In the rows, zero is written as 128.
A single turn carries every row of the set below to another of its rows. Some are shown first; where does it send the rows asked next?
zipud: [102 134 126  94 158 125 121 135 123 139 122 163  95 116 146 164 116 122
 102 116 132 143 157 139 141]
peko: [139 106 133 122 127 124 101 131 108 108 130 120 136 142  98 157 113 108
 145  86 110 110 137 146 125]
Musu: [133 117 115 130 140 147  94 141 140 142 133  85 134  93 158 140  92 116
 123 134  94 140 142 141 120]
vez: [ 88 104 113 164 134 119 128 131 151 129 123 138 105 120 140 103 119 126
 133 115 152 166 133 116 106]
nida: [121 103 113 151 161 144 155 115 121 115  92 128 142 121  98 132 105 126
 131 129 114 101 125 103 116]
kila: [105 118 114 143 168 134 115 118 122 109 117 101 114 119 137 138  96 141
  71  98 115 117 132 134 108]
peli: [ 87  91 110 104 130 162 112 133 127 128 120 139 126 127 147 111 106 127
  99 140 139 141 159 162 122]
bok: [121 120  94 147 136 137 125 134 147 137  95 143  89 107 135 129 106  89
 117 136  89 150 155  95 123]
bapub: [130 108 125 135 174 142 135 127 104 120 128 137 131 115 138 127  92 168
 102 133 140 119 136 124 163]
kebon: [134 130 159 138 144 123  83 128 125 107 132 161 131 117 126 124 131 151
 120 108 104 132 174 125 131]
muva: [135 130 130 154 137 126  84 146 103 105 139 147 137 125 126 105 128 155
 100 104 130 125 138 130 109]
Dal: [157 137 137  96 141 113 109 100 146 120 136 127 113 109 112 132 111 132
  98 119  96 137 147 132 150]
zetif: [135 120 129 130 128 115 145 144 147 143 122 121  84 149 147 141 146 111
 127 141  90 136 139 118 123]
siv: [102 135  97 131 146 148 155 123  89 132 132 126 130 126  97 118 128 115
 105 118 109 113 142 130 111]
pelem: [118 114 115 140 140 116 109  82 117 121 109 123 134 122 127 125 111 134
  93 114  81 156 131 109 168]
vom: [ 85  98 104 114 103 164 127 128 102 118 141 147 116 123 159 122 115  93
 123 126 135 135 142 137 128]
Fad: [143 102 132 146 135 121 124 156 144  96 111 124 116 129 113 153 161 138
 138 113 134 121 153 106 123]
kog: [146 113  96 132 114 146 114 127 117 130 143 128 124 113 171 120 131 120
 127 165 129 128 128  93 142]
zum: [112 112 150 143 147 150  83 123 118 142 135 114 128 115 135 108  94 136
 114 152 132 137 120 147 111]
nadat: [132 108 124 148 162 137  97 124 110  94 111 140 129 124 123  96 123 118
 137 108 110 123 151 133 178]
vila: [ 86 104 119 104 135 136 133 127 139 114 131  86 129 128 144 148 110 122
 123 137 129 164 160 133 105]
Vuzar: [135 143 106 148 126 109  91 144 133 114  96 148 120 112 138 159 116 152
 133 138 152 108 127 119 148]
bak: [116  85 119 132 147 154 142 134 104 113 124 100 111 134 146 156 127 121
 144 163 112 108 136 135 132]
gamin: [129 131 137 146 107 129 133 134 120 134  88 133  84 102 147 135  95  87
 107  91 130 141 137 113 131]
zap: [ 81 124 124 121 128 118 123 157 133 116 113 162 128 137 109 103 126 122
 126 135 111 132 164 108 122]
Mezim: [135 126 134 146 143 111  94 118 128 117 121 124 116 130 127 109 118  73
 128 137  83 135 138 128 152]
fizim: [125 134 140 113 131 151  95 101 148 123 116 106 125 114 139 133 110 135
 120  97 125 171 155 133  97]
miz: [155  86 108 147 106 122 151 114 145 114 115 141 106 111 134 130  97 125
 106 107 111 134 115  99 119]
sedam: [129 120 117 140 132 133 123 124 121 113 130 130 114 120 133 189 102 118
 112 139 169 122 146 122 168]
Mito: [131 159 117 116 114 115 129 122 106 107 100 154 133 116 144 152 110 109
 127 137 106 146 157 145 164]
lufus: [110  92 122 181 109 111 136 131 124 114 104 126 149 121  97 153 108 117
  97 106 117 119 147 123 130]
rogor: [151 119 101 142  96 128  82 104 115 122 122 110  99 116 108 132 118 152
 136 127 148 122 147 133 127]
mefe: [139  90 141 128 121 111 131 145 125 128 136 151  86 117 174 161 113 125
 111 119 118 144 123 108 117]
Nume: [100 114 112 154 103 134 125 133 117 115 134 140 143 107  93 136 124  97
 111 134 122 147 105 146 110]
namo: [143 145 117 105 127 109 122 124 134 125 125 111  99 122 159 160 147 128
 137 138  97 126 137 141 112]
zibav: [121 134  97 166 129 158 127 115  86 131 127 121 124 111 115 169 108  88
 110 113 129 121 147 135 112]
Sib: [105 127  94 154 166 132 143 122 129 112 104 110 133 127 127 106  89 126
 142 140 100 135 131  99 127]
nis: [133 117 122 142  86 173 121 115 113 134 112 122 116 119 137 160 137 126
 138 125 154 132 137 149 150]
foge: [113 127 103 150  90 121  94 120 132 135 117 134 143 123 147 124  99 146
 109 151 144 120 127 156 150]
rusa: [137 100 115 138 145  99 123 122 124 104 111 131 129 120 135 176 102 108
 116  90 159 135 137 121 164]

mefe moves to Vuzar
Dal moves to lufus
Now these:
vez moves to kog
rogor moves to pelem
fizim moves to miz
zap moves to bak
sedam moves to kebon
namo moves to rusa

